The rows below fall into families. The same turns and mirrors carry the whole set onto itself and the rows of a family onto each other. For each named row, which other rows are in its family? Write them in the order they are listed.
These 20 rows form 4 families of 5 rows each.
fup: [31, 1, -10, -3, 0, -18, 4, 0, -11, 21, 11, -5, -12, 16, -24, 9, 9, -14, -13, 18]
semar: [-4, 1, -4, 11, 11, -10, -25, 13, 26, 26, -6, -34, -11, 8, 22, 2, 5, 5, 3, -8]
Gad: [24, -11, -21, 5, -4, -12, -10, -7, -2, 18, 2, -6, 9, 10, -24, -6, 2, -21, -18, -4]
Loriv: [3, -17, 2, 38, -2, 6, -37, 10, -21, 14, 9, -17, -15, 5, -19, 24, 10, 8, 29, -1]
dizov: [11, 21, -9, 2, -8, -6, -20, 6, -3, 19, 11, 3, 4, 16, -17, 7, -18, -18, 6, -9]
kota: [-28, -19, -5, 4, -10, 6, -18, 7, -5, 18, -15, -24, 4, -22, -11, -7, -7, -9, -10, 23]
sidim: [-3, 13, 11, 20, -8, -5, -10, 12, 13, 35, -12, -24, 5, 20, 0, -11, 10, 15, -13, 16]
Febik: [8, 8, -14, 11, 13, -17, -19, -16, 12, 30, 18, -18, -7, -5, -32, 12, -9, -24, -9, 5]
Laf: [-5, -32, 3, 27, 11, -25, -2, -14, -3, 23, 18, 8, -7, -9, -3, 25, -2, 2, -4, -7]
Gezu: [7, -7, -13, 11, 11, 6, -34, 12, -22, 7, 29, -3, 7, 8, -16, 6, 13, 25, 15, 17]
zole: [3, -7, 6, 25, -2, 6, -44, 3, -17, 24, 4, -7, 0, 12, -21, 16, 37, 12, 25, 9]
Vabe: [-28, -26, -17, 11, 9, -35, 9, 11, -3, 21, 12, -7, 12, -6, -13, 13, 15, 10, 3, 3]
Menab: [-4, 5, 2, 26, -2, -4, -7, -5, 11, 8, -10, -39, -2, 20, 23, 6, 6, 12, 4, 2]
Tob: [-22, -20, 9, 19, -22, -17, -3, 0, -5, 5, 15, 7, 10, -10, 1, 23, 0, 19, 7, 12]
nom: [-15, 5, 0, 24, -21, -7, -15, -12, -6, 26, -6, -15, -22, -25, -18, -6, 10, -8, 5, 40]
zuvu: [0, -8, -16, 19, 4, -7, -35, 0, -19, 7, 13, -16, -24, 33, -2, 10, 29, 8, 13, 21]
sed: [-29, -6, 1, 12, 8, -33, -4, 12, -17, 16, 16, 2, 10, -16, 0, 21, 11, 0, 1, -15]
nere: [-31, -17, -10, 11, -3, -7, -32, -1, -8, 19, 3, -38, -12, -10, -30, 16, 20, -15, -4, 32]
Tope: [-19, 0, 6, 40, 11, -25, -5, 2, -3, 32, -12, -12, -18, 19, 19, -2, 13, 2, -5, 8]
vur: [-15, 5, -4, 16, 7, -7, -19, 0, -6, 3, -2, -22, -3, -28, -21, -1, 4, -9, -2, 48]

The rest of the family of sidim: dizov, kota, Gezu, Tob
The rest of the family of Vabe: fup, semar, Loriv, nom
The rest of the family of vur: Gad, zole, Menab, sed

The rows below fall into families. The same turns and mirrors carry the whole set onto itself and the rows of a family onto each other. For each named row, which other rows are in its family? Write them in the order they are listed.
These 32 rows form 8 families of 4 rows each.
befig: [-28, -10, 5, -17, 7, 10, 5, 11]
det: [-24, 8, 15, 7, 4, -9, 0, -9]
Vutiv: [6, 5, -7, 20, 16, 32, -9, -5]
bevuf: [6, 7, -2, 17, 8, 35, -8, -14]
Penob: [7, -2, -14, 19, 4, 37, -10, -6]
fozi: [12, 3, -15, -19, -6, 2, -17, -15]
fogus: [12, 2, -9, 8, -2, 40, -7, -4]
fubi: [-20, 1, 11, -22, 11, 9, 9, 8]
kerab: [25, -11, -13, -2, 0, 6, -13, -16]
Nit: [8, -4, -17, 17, 5, 33, -9, -2]
kef: [-24, -12, 7, -16, 6, -10, 5, 8]
dovem: [12, -13, -13, -9, 5, 3, -21, -23]
mizu: [10, -8, -14, -19, -11, 4, -15, -20]
Gev: [-15, 7, 18, 15, -10, -8, 7, -4]
mota: [-18, -4, 20, 20, -6, 0, 3, -13]
tuv: [12, 2, -14, -8, 4, 1, -23, -25]
gusot: [15, 8, -7, 13, -1, 28, -12, -17]
zalen: [8, 10, -18, 2, 2, 36, -9, -8]
ped: [14, -8, -15, -13, 5, 1, -21, -20]
gazov: [-13, -1, 13, -15, 0, 9, 17, 14]
pomo: [-16, -11, -2, -21, 5, 0, 4, 16]
zavu: [20, 3, -3, -6, 3, 8, -21, -27]
zez: [12, 4, -17, -16, 4, 18, -20, -16]
semib: [-11, -1, -1, -21, 13, 0, 9, 17]
Bonan: [-2, -4, -17, 10, 9, 33, -19, -11]
neb: [-22, -15, 10, -8, 11, 10, 8, 14]
zesi: [-17, -7, 18, 25, 5, -2, 5, -9]
lim: [-19, -8, 17, 18, 3, 1, 13, 6]
faka: [-8, -5, 17, 17, -1, -14, 8, -1]
libat: [-17, -7, 9, 13, -3, -17, 6, -3]
Merat: [-21, -2, 10, -22, 8, 7, 8, 10]
keku: [-15, 4, 18, 16, -3, -7, 9, -6]

The rest of the family of kerab: det, gazov, Bonan
The rest of the family of zavu: zalen, neb, libat
The rest of the family of faka: befig, fogus, tuv
The rest of the family of zez: kef, gusot, lim
The rest of the family of fozi: bevuf, pomo, zesi
The rest of the family of semib: Vutiv, mizu, mota

The rows below fall into families. The same turns and mirrors carry the whole set onto itself and the rows of a family onto each other. For each named row, which other rows are in its family? Write them in the order they are listed.
These 15 rows form 3 families of 5 rows each.
foduv: [14, 2, -21, 2, 10, 0, -16, -2, 9, -15, 6, -4, -11, 16, 25, -11, -10, -7, -16, -21, -3, -19, -11, -1, -13, 1, -12, -30, 6, 15, 13]
giz: [-19, -5, 20, -8, -4, 20, 12, 1, -2, 0, -7, 14, 27, -4, 16, -41, -9, -11, 2, 25, 1, 9, -18, 0, -4, 17, -3, 12, 30, 5, -12]
guz: [-20, -11, -2, -15, 4, -15, 13, 3, 13, -23, -28, 6, 37, 1, 4, -16, -29, -7, -5, 28, -8, -13, 17, -18, -8, 6, 13, -10, -3, 19, -13]
movak: [0, -10, -13, 1, -7, 14, 3, -13, 18, -15, -3, -3, -4, 9, 11, -24, -14, -3, -2, -12, -8, -6, -4, -24, 9, -3, -9, -49, 4, 13, 20]
bop: [-5, 18, 14, -37, 22, 10, -13, 15, 4, -11, 11, 11, -4, -4, 4, 12, -11, 16, -8, -10, 32, -21, -8, 6, -20, -2, -19, -6, 14, 1, -9]
luf: [8, 19, -5, -20, 7, 30, 0, 18, 11, 15, -14, 17, 7, -17, 6, -5, -14, 15, -14, 8, -4, 13, 27, 14, -10, 10, -24, -34, 22, -13, 14]
gatad: [-10, -18, -23, -25, 17, -15, 8, -1, 15, -3, -13, 2, 12, 13, 3, -4, -35, 0, 13, 9, -14, -29, 8, -3, -10, -4, 8, -8, -11, 20, -13]
turob: [17, 9, -11, -16, 23, 26, 6, 15, -12, 14, -13, 29, 22, -23, 19, -11, -24, 14, 5, 7, 10, -3, 16, 13, -22, 16, -3, -19, 19, -19, -2]
zib: [-10, 27, 20, -27, 25, 7, -18, -8, 14, -24, 5, -5, 5, -6, -2, 9, -8, 8, -8, -1, 12, 6, 3, -8, -16, -6, -33, -12, 12, 15, -22]
kulop: [7, 25, 0, -9, 17, 23, 4, 3, 2, 4, -11, 13, 32, -20, 12, -13, -22, -1, -9, 11, -3, 15, 19, 21, -23, 16, -33, -19, 32, -3, -12]
dom: [-20, -13, 14, -36, -13, 36, 7, 10, 6, 12, -7, 22, 6, -2, 14, -27, -4, 9, 10, 18, 3, 20, -17, -7, 5, 5, -4, 0, 27, -4, -1]
tizo: [-23, -21, -16, -33, -7, 6, 23, 9, 20, -2, -26, 13, 24, 0, -2, -12, -34, 5, 12, 17, -6, -12, 19, -18, 2, 0, 7, -25, 3, 12, -11]
biv: [-20, 16, 18, -36, 10, 12, -8, 0, 26, -12, 11, -3, -14, -5, -17, 11, -13, 17, -9, -3, 13, -10, 3, -7, 1, -10, -26, -22, 2, 10, 3]
vipa: [8, 3, -6, 10, 8, -4, -12, -13, 8, -36, -11, -8, 8, 8, 20, -21, -4, -8, -16, -6, -7, 4, -1, -27, -9, -1, -8, -35, 3, 20, 4]
Virer: [-7, -20, 2, -18, 11, 21, 6, -7, -9, 15, -3, 17, 7, 0, 20, -34, -13, -1, 28, 12, 0, 2, -23, -8, -5, 4, 15, 12, 13, 6, -7]

The rest of the family of dom: movak, luf, tizo, biv
The rest of the family of zib: giz, guz, kulop, vipa

The rows below fall into families. The same turns and mirrors carry the whole set onto itself and the rows of a family onto each other. For each named row, which other rows are in its family? Write them in the order they are listed.
These 30 rows form 5 families of 6 rows each.
fedus: [6, -12, 10, -1, 4, -15, -7, 3, -1, -4, -13, -1, -8, 10, -31, -10, 23, -11, -9, -21, 16, 17, 20, -22, 40, -34, 0, -7, 27, -17, -2, -15]
regug: [15, -4, 23, 16, 13, 13, 0, 39, 10, -12, -5, 4, 4, 3, -29, -12, -10, 20, -7, 0, 22, -14, 23, 9, 3, -13, 11, -10, 10, 6, 11, -7]
rop: [0, -23, 2, 45, -9, 21, 15, 18, -25, 24, -13, -13, -31, -17, 4, 4, 8, -16, 8, -8, -17, 10, 0, -1, -9, -2, 18, -8, -3, -15, 14, 11]
Midu: [27, -28, 1, 3, 0, -41, 3, 48, -19, 18, -22, -17, -5, 5, -17, 3, 24, -9, -10, 8, -15, 5, 26, -15, 6, -14, 13, 14, 11, -15, 20, 7]
Rozis: [8, -9, 29, 42, 11, 19, 6, 4, -2, 11, -19, -22, 20, 5, -24, -3, 4, -4, -16, 3, 2, 17, 8, 21, 14, -18, 19, -20, 15, 19, 15, 7]
Gini: [7, -16, 17, 13, -4, 10, 11, 34, 1, 8, 8, -6, -10, -25, -26, -8, -24, 2, -7, 0, 15, -4, 40, -1, -6, 6, 8, -11, 8, 13, 15, -13]
fesof: [10, -29, 8, 17, 12, -26, -20, 2, -27, -9, -28, -29, 13, 0, -15, -6, 25, -12, -9, -12, -9, 16, 28, -1, 29, -33, 1, -4, 24, -7, 11, -8]
gisug: [-3, -17, 2, 54, -7, 15, 8, 30, -20, 22, -39, 4, -11, 12, -3, 9, 20, -1, -4, 5, -14, 8, -2, 9, -2, -13, 13, -4, -7, -23, 13, 2]
popu: [19, -13, 7, -1, -13, 0, 14, 35, -2, 39, -25, -7, 2, 16, -18, 8, 31, 1, -17, 16, 4, 26, 4, -19, 12, -24, 19, -4, 14, -19, 19, -13]
kura: [-7, -20, 0, 43, 14, 0, -11, 19, -12, -20, -24, 17, -26, 7, -11, -11, 11, 0, 4, -26, 1, -7, 13, 1, 18, -22, -3, -1, -3, -24, -6, -4]
pase: [15, -37, 2, 1, 5, -18, 2, 5, -23, -3, -17, -25, -10, -17, -3, -4, 3, -26, 0, -17, -16, 17, 38, -20, 26, -20, -6, -6, 18, -7, 15, -3]
Fazof: [-2, -5, -1, 13, 14, 18, -3, 24, -20, -28, 0, 11, -18, -9, -19, 5, 8, -4, 10, -39, 4, 10, 26, -20, 7, 1, 15, 0, -2, -19, -13, 8]
kedem: [1, -16, 10, 34, -10, 10, 10, 8, -22, 33, -23, -11, -12, 17, -18, 6, 35, -13, 1, 0, 6, 28, -21, -7, 17, -31, 29, -6, 8, -14, 4, -1]
Dipi: [22, -22, 0, 3, -9, -18, -12, 49, -21, 10, -30, -15, 14, 4, -11, 3, 20, 12, -8, 16, -5, 0, 26, -5, -4, -18, 10, 2, 16, -21, 25, -17]
zatil: [1, -10, 2, 29, -3, 32, 20, 23, -33, 16, -22, -9, 1, 2, -10, 27, 16, -13, 5, -9, -12, 33, 6, -11, -2, 1, 33, -1, -11, -7, 1, 16]
lidu: [-5, -6, 7, 47, 6, -12, 3, 24, -6, -5, -9, 14, -40, 6, -20, -7, 15, -13, 2, -26, -4, -10, 11, 0, 9, -3, 8, 3, 1, -24, -5, 23]
sov: [7, -18, 6, 14, -6, -49, -7, 15, -24, 2, -20, -23, -4, 4, -26, 1, 22, -27, -7, -12, -12, 7, 34, -10, 25, -16, 4, 3, 27, -16, 10, 9]
Muvug: [6, -27, 24, 32, 10, 14, 14, 2, -6, 19, 0, -27, -2, -26, -21, -6, -10, -16, -16, -4, -2, 22, 28, 6, 10, -5, 14, -15, 9, 27, 15, 2]
rupug: [-3, -16, 1, 8, 10, -5, -6, 3, -29, -15, -16, -10, 7, -10, -25, 12, 16, -22, -8, -34, -9, 35, 44, -22, 26, -7, 6, 0, 11, -10, -7, 0]
Sarif: [9, -7, 32, 31, -1, -10, 17, 13, -3, 14, -7, -23, 9, 7, -43, 1, -5, -18, -10, 5, 11, 7, 20, 13, 17, -8, 23, -9, 15, 26, 11, 19]
resu: [21, -3, 27, 16, 17, -10, 8, 40, 14, 6, 9, -7, -5, -3, -38, -12, 0, 3, -17, -1, 13, -7, 24, 6, 1, 0, 21, -2, 14, 14, 13, 16]
Kisa: [11, -7, 8, 0, 12, 16, 0, 47, -13, -6, 8, 2, 4, -18, -32, 6, 2, 13, -8, -13, 15, 12, 35, -16, -13, 11, 26, 4, -2, 3, -1, -7]
dazut: [-8, -16, 23, 33, 5, 2, 3, -9, -6, 20, -11, -9, -4, 6, -43, -7, 20, -13, -17, -11, 23, 29, 5, 0, 33, -29, 18, -11, 15, 10, -3, -12]
tuvob: [8, -9, 14, 12, -2, 6, 5, 45, 9, 26, 0, 12, -12, 1, -38, -7, 17, 19, -18, 8, 28, 7, 9, -10, -2, -13, 21, -1, 7, -7, 7, -24]
Vup: [-3, -26, -1, 31, 0, 9, 6, 19, -23, -11, -4, 2, -42, -16, -4, -6, -10, -12, 20, -26, 3, -9, 15, -10, 4, -8, 4, -4, -4, -15, -2, 0]
Gegif: [-5, -13, 18, 27, 7, 18, 5, 1, -30, 7, -7, -25, 19, -11, -35, 16, 8, -19, -9, -16, 2, 39, 25, -3, 11, -2, 31, -6, 4, 20, -4, 7]
vad: [21, -23, -4, -3, -19, -9, 8, 36, -20, 20, -18, -21, -6, -17, 3, 8, 5, -11, -5, 6, -20, 10, 36, -20, -3, -3, 3, -8, 18, -21, 28, -8]
gan: [13, -16, -7, -3, -3, 8, 9, 51, -25, 15, -21, -5, 11, -6, -15, 23, 18, 0, -13, 1, -12, 29, 36, -26, -8, 4, 21, 8, -5, -15, 10, -5]
rami: [1, -19, 6, 51, -3, -3, 24, 32, -18, 20, -26, 5, -28, 19, -16, 7, 11, -18, 6, -2, -8, 0, -4, 3, 5, -11, 20, 6, -13, -11, 4, 26]
zavi: [4, -7, 4, 10, 1, -2, -7, 28, -6, -3, -1, 15, -32, 8, -25, -12, 24, 9, 7, -19, 27, -4, -2, -17, 11, -24, 14, -2, 13, -30, -6, -15]

The rest of the family of Rozis: regug, fesof, gisug, kura, Dipi
The rest of the family of rupug: Fazof, zatil, Kisa, Gegif, gan
The rest of the family of Gini: rop, pase, Muvug, Vup, vad

